Here are some points, one per row:
[-10 -13   8  -4  -8 -12  15  41 -27  15  19   7 -46  32   2  18  -7  25
 -47  22  23 -27  -9 -19 -11 -15 -16  10 -11  27  13  -8   5  26 -28   0
  55  13  -4  41 -15 -56 -26  21 -17  -1 -18   9]
[ -4   1 -13   5 -14  -5 -23   5  -2  -4  20 -29   5  38  62   6 -48   6
 -22  29  47  -1  52  13 -19  24  30 -56  24  20   7 -25   2 -38 -30  10
 -19   6 -27  12  37  -3 -15   2 -21  23   8  12]
[  4 -29  11  13   2  16   5 -20 -33 -32 -15  22   2  43 -48 -40  -4 -42
 -25   1  15  31  24 -27 -22  32 -16  12  25 -56  33  27  21 -11 -15 -18
  19 -26   8 -37  23   5 -15  -1  46  21 -46  -6]
[-39  18  55  56 -14 -21  25  -5  -5   7  -3  30 -11 -39  -7 -15 -19   5
   4  16 -17  48  14 -39  -4   5  38   2  -1   4  43  17 -10  -6  49 -20
  -2  31 -40 -33 -15  16 -25  36  17  37 -22  39]
[ 35  -8   8  25   8  36   6 -36  -2  -3  -3 -45  -1 -20 -13 -19  15 -27
 -13  -4  38 -13 -19 -20  41  -8 -36  22   4  -2 -20  -3 -22  15  19 -21
 -53  33 -50  -2  -3 -27  20   2 -24 -16   1  -7]
[ 35  14  -2  -8  35  25 -36  45   2   5  38  -4 -27 -23 -15  15  62  29
 -12  33 -16 -40  -5  -4 -11  -3  29   4  22  -7  14 -26 -10  24  15 -35
   2 -26  11 -46  23  -6  38   2   9   9  35  -5]
[ 31 -29   0  27  69 -16  40 100   3 -28 -12   0  21  28 -19 -20 -10  16
  42   9  -7  42   1  17  41  -6  26   4   1  14 -17  -2 -15  27   7  41
  -4  13  16  16   3  -2 -32 -34  11  -7  56   2]
[ 20  11 -35 -10 -23 -14   6 -24   8 -28 -29  -1  15  10  29  36 -21  11
  -8  -3  23 -38 -33  37 -11 -27  -8  22  27  70  13  17  13 -12  26 -33
   9 -49 -13   0   1  43 -40 -19  20  20 -12   5]
[  3 -21 -30 -17 -15 -27  12 -21  50 -17   8  18 -27 -12  19   9 -24 -35
 -31 -13 -20 -10  24 -35   9  -5 -20   8 -34 -10 -23 -21  -8  -8   4 -18
  44   2  -7 -40  -9   9   3 -29  17 -18  17  28]
[-50  29 -33 -15 -12 -34 -11 -32   3   2  20 -26 -58   7 -39  31   8 -28
  10  -3  -3 -12   3  23  20 -11   9 -23   1 -12  -7  24   6  36 -16   3
  -1  -3 -33 -24   9  13 -35 -28 -11  11   1 -25]
[ 64 -23 -20   9  25  56  -4 -26  -6  38  -7  17  40  -4  -5  22   2 -24
 127  20 -13 -28  -1  -9  31   9 -29 -35 -19  -2   8 -13   4  -1 -16 -13
  14  23 -31   1  -7  11   6  39 -23   3 -20  36]
[-13  12   6 -25 -41  22   1  71   2  -4  -4 -14  58  27 -43 -10  -1  43
  14 -16  30   5  -1  12  32 -16   3  -2 -36 -18 -15  -4  10   6  18  44
  13 -29 -25 -36  13 -11   9  11  -8 -23 -15   8]
[ 40   4  23  42 -25 -31 -19 -29 -20  17  -2   1  -6  -4 -24  -4 -22  -4
 -26 -28 -47   3 -23  -1 -18  -3  11 -14  21  28 -44   8  32   6 -27  24
  -7  32   6 -37 -18   3  21  48  23 -19  12   5]
[ 39  -7   2 -22 -35  28 -17  77   4  19 -32  -8 -23 -10  74  15  37  -6
 -10  40 -27  18 -34   3  20  -2  32  32 -10 -21   4  24 -21  -8 -35  34
 -13 -20 -20 -24 -31  12  22 -30 -12  16 -19 -21]
[-29  17  -2  36  13  16   2   7  -3   6   1  66   7  -2  -5  21  32 -26
 -29  -5 -20  15  -8  15 -16 -10 -28 -16  26   2 -35  -6   7 -27  12   4
   4 -31  15 -20  -7 -18 -11  15 -64   2  17  -6]
[-43   1 -52 -12  24  16  19  23  12 -58  -9   5   4   0 -22   9  -6  15
   7  25  17  -2 -42 -24 -18  20  28  -4  -1   4   1  18 -24  -6 -28  18
 -22  13  18   4 -40  -5  14  20   4 -56  12  12]
[-11 -19  39 -32  11  11 -12 -38   7  -3  12  15  -8  15  64  45  12 -14
   4  -3  14  53  44 -13  14 -12   4  -5  12  34   6  31  61  48  32   6
  18 -35   8  72  34  20  30  19  17 -42  -4  -5]
[ 12  48  -1 -42  17 -36 -22  -4   5 -13 -35  22  26  -8 -23  -4 -24 -23
 -27  16 -27   2  16 -18   0 -13 -11   8  -7 -17  20 -17 -44   7   7  29
  -8 -26 -39  35 -21 -40  18   2  10 -11  15  -9]
[-15  -6  16  31  16   5 -28 -52 -21  16 -39 -14  14  13   6  32  19  19
 -21 -23  15  12 -34  -5 -15 -36  48 -10 -15 -50 -29 -17 -41   5   3 -20
  18 -15  23   2   1   2 -22  -9 -13  -8  17  -4]
[ 25 -14   2 -20 -25  -3  22 -33  14  12 -34  27 -48  28 -22 -20  10  36
 -24 -28  47  18  11 -11   0  54  18 -41  23  22  56 -31  -2  -1   8  21
   6   9  14  25   3  30   2 -29 -39   2  21 -15]
[ -2  13  34  -2 -11 -49 -26  42  -1 -21   7   0   9   7  26  16  31 -27
   3 -36  18 -14  25 -13 -17  31  -8   1 -20   4  17   6  38 -27 -11 -53
 -25 -13 -10  40  -1  23 -25  13  -8 -54   3 -32]
[ 60  32 -19  20 -29  40  -6 -49  47  18  56   4  -3  20  -9  -9  25  -4
  42  -6   5  19   6  56 -16 -14  11  79 -19 -10   5   7 -20 -21  -2  -4
   3  70  12  10  -8 -26  13  27   6  -4  -4 -27]
[-28 -15  -8  39 -10 -12 -10 -12  21  80  31  -8  13  19  -9 -48   7 -18
 -22   3 -16 -20 -46  26  -7  -7 -13 -44  -4 -13 -11  32 -12  -6  22  -4
 -13  18  -6  13  -8   9  13   1  60 -10  -7   5]
[-16  20  23  20  12  16  -7  -9  -5 -25 -30  28   5 -47  16  32  -8  31
 -26  -6   3 -40  47  35   2 -13 -21  -8   1 -19 -11  45  58  -2   6  15
   9  79   5   8  22  33  20 -48  59  19 -14   1]
[-13 -25  27 -60 -10  -9 -33   0  33 -17  -1  23 -18 -25 -29 -43 -38 -10
  -2   1   5 -26 -38  16  12 -19  -5  11  -7   8 -14   4 -28  -8 -19 -24
 -25   7  27  -5  38   5  -9  17 -20  26 -15  19]
[-29  24  -9 -22  21  53  41 -12 -19  22  19   2  31  -4  10 -40 -35  56
  31   6 -42 -24   9 -40  38 -19  11  13   4   2 -15 -13  10  -4 -34  -9
 -17 -27  36 -15   9   6 -20  -7 -12 -27  18 -47]
[-33  -8 -30   5 -14  11  -3  25 -29  14  -2 -28  -4 -17 -15  -4  -5 -33
  -7 -31   5 -18  39 -23 -24  59   6  68 -28  54 -22 -21   2  14 -14  14
   8 -16  -4  80  17  28  20  -5  17  75  25   5]
[-15  -4  31 -21  25 -54  75 -43   4 -22  26 -31  50 -12  14  15  -5  18
  19 -20  -4  -6 -30  13  13  54 -30  -6 -10 -24  57  18 -23 -14  -9  20
  13 -23  44 -24   1 -22  17  20  -5  75  20  -5]
[-15   2 -29 -17   4 -48   3   3 -42  -3 -26 -22 -16  22  31  -4  11   7
 -19  26 -27  42 -10  39 -13 -12 -38  16 -22 -15 -17 -32  31   2  12 -32
 -23  19  14  -5   3   3  52 -27 -34 -17 -35  32]
[ -9 -22   6  14 -22  13   4   9 -23 -20   7 -19  -7 -44  13 -31  -7 -16
  25 -31 -28   1  18  35 -35 -12 -14 -37  25  -2   4 -14 -51  26  18 -17
  15  -1   7 -15 -19 -33  -6  -4  -4 -31 -24 -18]
[  5  -5  -9 -14  29   8 -18  -3  23  27  20 -37   2 -36 -18 -10  15  21
  36   7   8   9   0 -39 -17 -26 -11 -11  30 -13 -21 -26  28 -45  26  38
 -19 -28  46   1 -36 -20 -40 -25   1   6 -22  15]
These points spread out most along one direction. Take the direction at right angles to it along which they spread out most. Go by this last direction. For each point below, how far along it does it lie, from 0 to 99? The average is 50, and the first point in the table lies past the average. One standard deviation of the points above along it is 16.
[ 35  14  -2  -8  35  25 -36  45   2   5  38  -4 -27 -23 -15  15  62  29
 -12  33 -16 -40  -5  -4 -11  -3  29   4  22  -7  14 -26 -10  24  15 -35
   2 -26  11 -46  23  -6  38   2   9   9  35  -5] 60
[ -4   1 -13   5 -14  -5 -23   5  -2  -4  20 -29   5  38  62   6 -48   6
 -22  29  47  -1  52  13 -19  24  30 -56  24  20   7 -25   2 -38 -30  10
 -19   6 -27  12  37  -3 -15   2 -21  23   8  12] 62
[-28 -15  -8  39 -10 -12 -10 -12  21  80  31  -8  13  19  -9 -48   7 -18
 -22   3 -16 -20 -46  26  -7  -7 -13 -44  -4 -13 -11  32 -12  -6  22  -4
 -13  18  -6  13  -8   9  13   1  60 -10  -7   5] 23
[  3 -21 -30 -17 -15 -27  12 -21  50 -17   8  18 -27 -12  19   9 -24 -35
 -31 -13 -20 -10  24 -35   9  -5 -20   8 -34 -10 -23 -21  -8  -8   4 -18
  44   2  -7 -40  -9   9   3 -29  17 -18  17  28] 42
[-13 -25  27 -60 -10  -9 -33   0  33 -17  -1  23 -18 -25 -29 -43 -38 -10
  -2   1   5 -26 -38  16  12 -19  -5  11  -7   8 -14   4 -28  -8 -19 -24
 -25   7  27  -5  38   5  -9  17 -20  26 -15  19] 46
[-15   2 -29 -17   4 -48   3   3 -42  -3 -26 -22 -16  22  31  -4  11   7
 -19  26 -27  42 -10  39 -13 -12 -38  16 -22 -15 -17 -32  31   2  12 -32
 -23  19  14  -5   3   3  52 -27 -34 -17 -35  32] 51
[-11 -19  39 -32  11  11 -12 -38   7  -3  12  15  -8  15  64  45  12 -14
   4  -3  14  53  44 -13  14 -12   4  -5  12  34   6  31  61  48  32   6
  18 -35   8  72  34  20  30  19  17 -42  -4  -5] 55
[-39  18  55  56 -14 -21  25  -5  -5   7  -3  30 -11 -39  -7 -15 -19   5
   4  16 -17  48  14 -39  -4   5  38   2  -1   4  43  17 -10  -6  49 -20
  -2  31 -40 -33 -15  16 -25  36  17  37 -22  39] 27
[-43   1 -52 -12  24  16  19  23  12 -58  -9   5   4   0 -22   9  -6  15
   7  25  17  -2 -42 -24 -18  20  28  -4  -1   4   1  18 -24  -6 -28  18
 -22  13  18   4 -40  -5  14  20   4 -56  12  12] 68
[ 12  48  -1 -42  17 -36 -22  -4   5 -13 -35  22  26  -8 -23  -4 -24 -23
 -27  16 -27   2  16 -18   0 -13 -11   8  -7 -17  20 -17 -44   7   7  29
  -8 -26 -39  35 -21 -40  18   2  10 -11  15  -9] 58
[ 40   4  23  42 -25 -31 -19 -29 -20  17  -2   1  -6  -4 -24  -4 -22  -4
 -26 -28 -47   3 -23  -1 -18  -3  11 -14  21  28 -44   8  32   6 -27  24
  -7  32   6 -37 -18   3  21  48  23 -19  12   5] 25
